One turning vector, and how many ticks it has turned:
The counts run from 0 to 551.
[131 118 153 120 171 160 103 181  97 123 156 114 109 117 118 115 142 163
  96 117  99 143  96 140 166 167 166 145 161  75 114 168 148 141 118  76
 166 142 113 117 129 104 130 132 123 140  86 129 116 130 144 112 173  93] | 536
[108 173 115 126 115 189 126 145 124 156 148 139 160  93 112  90 109 136
 112 147 118 134 143 104 110  90  95 124 147  82 112 154 143 151 155 110
 167 121 107 144 148 112 173 117 115 104  70 136  96 156 152  90 140 150] | 42
[147 138 126 115 137 152  81 172 116 144 132 158 131 106 145 130 130 128
 110 138 129 128 123 140 111 114 161 167 113  60 130 157 181 136 123 118
 121 106 130 121 170 107 200 132 115 166 130 129 133 153 191 117 116 110] | 477
[155 141 148 135 117 138 113 133  97 140 162 113 161 132 147 127 118 160
  73 107 126 156 102 141 125 154 154 125 139 121 120 187 164 138 139  97
 165  77 127 136 140 137 199 124 106 124  59 144  99 158 143 125 134 130] | 335
[156 124 133  75 191 170  99 174 117 133 134 157 106  97 130 110 138 129
  98 136 120 134 146 140 138 105 142 155 153  51 130 158 167 169 133 108
 154 162 142 138 117  82 163 127 114 152 131 150 124 166 142 115 132 145] | 508
[131 130 151  94 154 130 106 177 126 176 110 129 116 104 174 155 155 142
 128 141 133 137 135 121  98 140 168 145 150  42 132 133 168 142 107  90
 157 121 140 128 146 129 154 134  83 170 129 136  87 176 139 116 133 100] | 517
[147 163 114 105 173 161 100 145 105 127 112 129 126 105 126  66 114 146
 103 160 111 136 100 138 100 143 155 141 154  93 136 129 163 187 148  89
 134 156 114 147 135  92 190  85 101 118 116 165 132 152 107 127 128 132] | 278
[ 93 147 113 132 139 173 118 191  95 127 138 148 132  92  83 116 118 142
 120  99 100 138 138 103 154 107 115 166 136  99 115 162 151 125 119 117
 161 117 154 103 166  69 174 146 134 139 124 178 140 133 170 113 119 121] | 465
[111 146 144 101 143 142 144 191  91 126 141  84  93 122  99 145 114 137
 119 108 111 149 129  68 120 168 148 115 164 106 124 113 160 124  98 107
 188 108 117 102 132 106 167 117  88 164  86 131 133 116 148 105 161 124] | 226
[ 63 166 132 116 135 171 113 132 109 137 103 109 101  78 110 171 121 157
 119  86 159 144 133 122 139 123 125 152 152  46  99 145 142 140 126 104
 148 121 155  97 130 101 147 161  89 142 109 160 129 146 109 102 139 120] | 155
[127 151 119 102 175 157  99 194  82 116 138 116 106 138 111  97 106 142
  89 147 106 140 112 101 133 135 157 126 133  88 126 136 181 142 123  92
 152 136  94 122 112  97 169 107 117 146  96 130 154 120 174 138 177 101] | 237
[155 154 148 112 104 171 104 127 114 127 156 102 147 136 145 136 108 134
  69 114 126 152 108 164 134 127 149 116 146 106 122 179 145 142 148 106
 164  97 106 134 131 118 203 122 112 110  49 118 116 149 151 104 154 158] | 339
[138 158 118  92 164 152  88 158 124 142 114 118 104 129 117  81 123 137
 110 159 119 109  89 107 107 138 167 147 120  76 150  95 198 148 114 106
 145 155 101 139 103 102 189 114 104 155  97 160 145 133 137 124 130 123] | 245
[124 158 131 157 109 157 106 153  84 136 139 105 101  84  99 140 135 149
 158 117 109 151 120 114 143 173 121 134 139  81 107 116 145 137  93 100
 170 104 165 104 166  97 197 135  92 144 117 150 142 107 163  95 112 120] | 456
[117 143 128 129 135 193  87 130  79 140 105  97  96  97 121 142 127 170
 111 108  98 151 113 101 119 102 107 141 176 117  96 114 111 139 120 127
 153 125 163 125 140  89 194  95 112 144 120 159 136  93 171  98 117 145] | 427
[135 105 151  97 158 141 131 159 114 133 132 103  92  84 135 164 151 125
 117 113 112 140 140 121 127 174 153 147 178  64 151 123 158 154  96  99
 179 144 115 121 139 101 158 141  79 149 106 137 110 147 125  89 125 129] | 522
[128 120 138 151 152 171  89 117  85 141 137 100 104 108 155 124 137 193
  87 104  90 141 119 121 117 108  98 175 139 126 127 131 165 146 120 109
 140 118 118 150 104 105 169 107 114 145  81 176 130 123 182 124 102 126] | 398
[109 143 125 146 127 147 143 142  91 151 158 137 170 102 136 107 116 169
  95 113 112 135 136  88 104 145  76 141 127 108 136 148 169 134 151 132
 158 111 126 146 139 128 189 135 105 122  64 171  87 168 165 117  98 136] | 31
[151 134 118 130 150 155  78 166 110 133 147 153 121 108 105  92 140 157
 119 131 106 132 114 123 153 131 141 174 117  80 122 143 168 150 111 117
 143 128 177 136 137  83 203 132 115 156 105 160 153 127 180 124  94 119] | 471
[152 101 107 146 129 158 131 121  99 183 155 148 177 107 120 116 123 129
 109  84 138 132 121 118 133  98 135 176 139  81 115 163 169 108 119  93
 149 110 114 141 141  95 188 147 129 146  98 161 104 149 139 100 103 102] | 104
[ 83 175 152 128 135 178 109 133 129 131 105 108 129  94 156 127 117 159
 108 142 115 107 135 111  90 111 103 153 132 113 160 110 187 137 133 139
 138 114 117 135 148 100 182 142  89 108  84 184  99 161 148 138 113 154] | 20
[131 137 120 123 143 160 102 175 113 146 152 160 139  99 106  91 118 139
 129 114 119 123 122 132 143 113 134 190 114  82 128 148 179 128 121 122
 136 132 168 122 148  76 182 141 127 159  97 183 134 153 163 111  98 122] | 472
[138 110 134 110 162 139 123 162 121 157 133 124 103  83 130 140 156 140
 142 124 129 132 130 130 120 174 143 170 161  60 147 129 184 161 101  89
 158 151 133 134 129 104 158 145  78 148 117 162  98 163 113 103 107 131] | 519
[135 161 160 136 130 174 120 130 139 167 120 100 130 104 125 110 120 182
 132 110 137 135 108 146 102  88 118 141 156 123 103 157 172 164 135  95
 170 103 133 118 134 109 164 134  81  83 102 175  95 166 104 123 147 176] | 352
[102 151 135 130 130 177  97 159  78 114 117 109  97  91 111 154 132 145
 110 122 112 153 129 121 153 147 105 119 137  79 119 130 146 137 107 101
 158 126 161 102 141  68 206 133 110 140 123 171 159 100 176 112 112 124] | 460
[ 96 117 133 105 180 154 127 179  96 136 147 132 125 100 112 110 135 162
  83 117 130 146  97 120 166 162 119 135 151  58 119 161 169 131 120  76
 159 163 130 130 106  96 132 142 131 138  93 165  96 150 126 124 140 111] | 534
[150  97 137 142 143 177 121 130 101 160 124 107 133 103 119 117 150 162
 103  88 113 125 122 119 142 115 118 184 143 106 133 141 157 124 116 105
 159 127 127 125 140  64 181 139 131 122 109 196 114 125 150 109  85 110] | 96
[124 133 114 141 153 179 109 162  61 149 123 126 123  90 106 117 106 172
 126  89  96 138 139 122 125  87 101 173 153 129 106 146 144 133 134 118
 124 131 146 152 159  69 152  97 115 148 134 179 111 139 156 116 103 135] | 432
[125 133 131  76 169 184 104 203 110 144 144 125  88 125  78 107 100 158
 100  90 121 124 113 119 129 106 139 155 142  91 121 145 162 142 139 136
 131 150 142 121 121  85 132 109 105 158  93 146 112 138 132 100 132 166] | 202
[137 137 113 120 118 170 120 110 106 190 123 134 164 100 133 131 128 133
  93 111 155 143 112 129 131  93 138 141 138  43 106 162 163  99 127  86
 143 115 113 134 138 116 200 143 133 163  95 144  98 149 148  93 119 103] | 108
[138 117 139 129 156 183 105 124 117 157 110  99 127 105 132 134 168 160
  86 113 130 130 123  98 137 101 111 153 156  95 120 124 151 128 102 105
 186 125 142 126 127  69 190 138 124 118 115 184 128 103 154 131  83 109] | 92
[125 126 144 108 125 144 123 165 114 118 120 131 102  75 132 170 139 150
  94 129 126 150 136 110 126 155 130 112 162  61 121 165 154 156 123 105
 154 112 146  81 150 113 213 139 106 158 137 132 117 125 180  93 144 123] | 492
[161 133 118 141 107 169 105  92 108 160 132 112 127  87 111 135 145 134
 138 106 128 134 104 142 143 132 162 142 160  57 107 154 142 153 111  85
 153 111  97 107 168  97 202 135 110 140 110 122 133 120 139  74 149 111] | 113
[124 145 117 102 143 168  97 169 126 156 130 156 131  96 129 118 122 110
 114 140 134 114 132 140 124  94 143 175 118  49 139 152 185 134 129 124
 116 128 132 130 160  84 194 146 123 166 122 160 127 160 169 106 106 130] | 476
[126 140 141 119 147 155 118 135 107 128 128 115 149 118 139 156 128 158
  68 105 128 134 125 143 103 144 124 154 145 139 160 159 191 150 134 113
 157 101 114 138 136  97 194 145  91  87 108 194  96 157 117 149  86 147] | 326
[132 155 122 139 132 153 112 134  83 149 132 122 123  92 130 158 123 126
 147  92 133 132 141 156 133 118 173 174 153  47 107 156 147 141 118  89
 136  91 110 126 164 118 153 144  86 171 102 126 117 175 121  86 154 105] | 145
[149 118 144  85 167 153 113 175 110 112 135 148 104  90 122 120 141 154
  83 130 123 161 130 104 157 133 137 129 166  60 104 168 133 163 135 109
 173 141 177 116 120 104 187 125 118 154 112 147 139 127 175 105 142 135] | 500
[125 107 138 103 163 136 137 171 103 121 151 105 104  97 120 145 151 145
 102 104 109 151 119 100 153 190 149 137 181  80 119 148 138 143  94  84
 195 126 128 120 127 105 145 130 103 154  79 134 115 131 139 100 147 102] | 529
[142 149 106 122 139 160 105 111  86 130 136 110 110  95 124 165 135 110
 137 101 138 144 147 150 137 130 174 163 164  36 107 138 141 160 113  99
 151  96 121 134 140 112 167 134  78 160  86 101 144 145 128  77 138 113] | 146
[ 98 126 150  97 162 146 119 174  97 131 134 112 113 112 149 146 148 155
  79 118 123 157 111 110 152 173 151 116 165  59 113 164 146 118 120  81
 176 134 137 110 119 126 145 128 125 163  85 131 110 134 153 120 165  92] | 532
[116 178 126  88 146 164 107 166 108 147  89 126 135 115 146  78 103 137
 100 160 120 141  98 116  98 122 163 126 153  87 111 143 143 144 163  91
 139 132 113 132 151 109 184  92 129 137 111 155 122 156 113 119 167 112] | 276
[146 146 143 146 126 200 112 124 123 176 137  98 119 103 103  99 149 130
 145 137 110 139 124 138 143 124 112 141 150  65 106 127 143 153 102  79
 181 140 110 130 142  74 173 137 110  89 102 152 130 115 142  93 123 132] | 81
[131 133 141  76 172 147 118 170 132 173 113 139 110  88 154 141 137 117
 121 133 147 128 144 124 104 117 146 160 158  36 132 128 179 144 111 102
 158 142 142 137 131 112 155 146  90 162 122 158  91 183 117 109 119 129] | 516
[104 132 153 102 116 147 148 173 118 144 121 143 120  66 122 166 122 140
 107 109 145 141 136 107 121 148 114 121 149  52 121 168 161 140 126 105
 148 121 136  77 169 114 196 144 110 159 133 154 101 142 153  90 142 132] | 491
[ 88 169 106 113 141 159 115 126  91 156 111 131 134  88 129 172 124 127
 127  97 162 140 155 130 130 108 136 147 142  28  98 137 155 144 122  91
 144 103 128 132 135 119 154 148  82 162 117 127 119 171 117 100 131 114] | 148
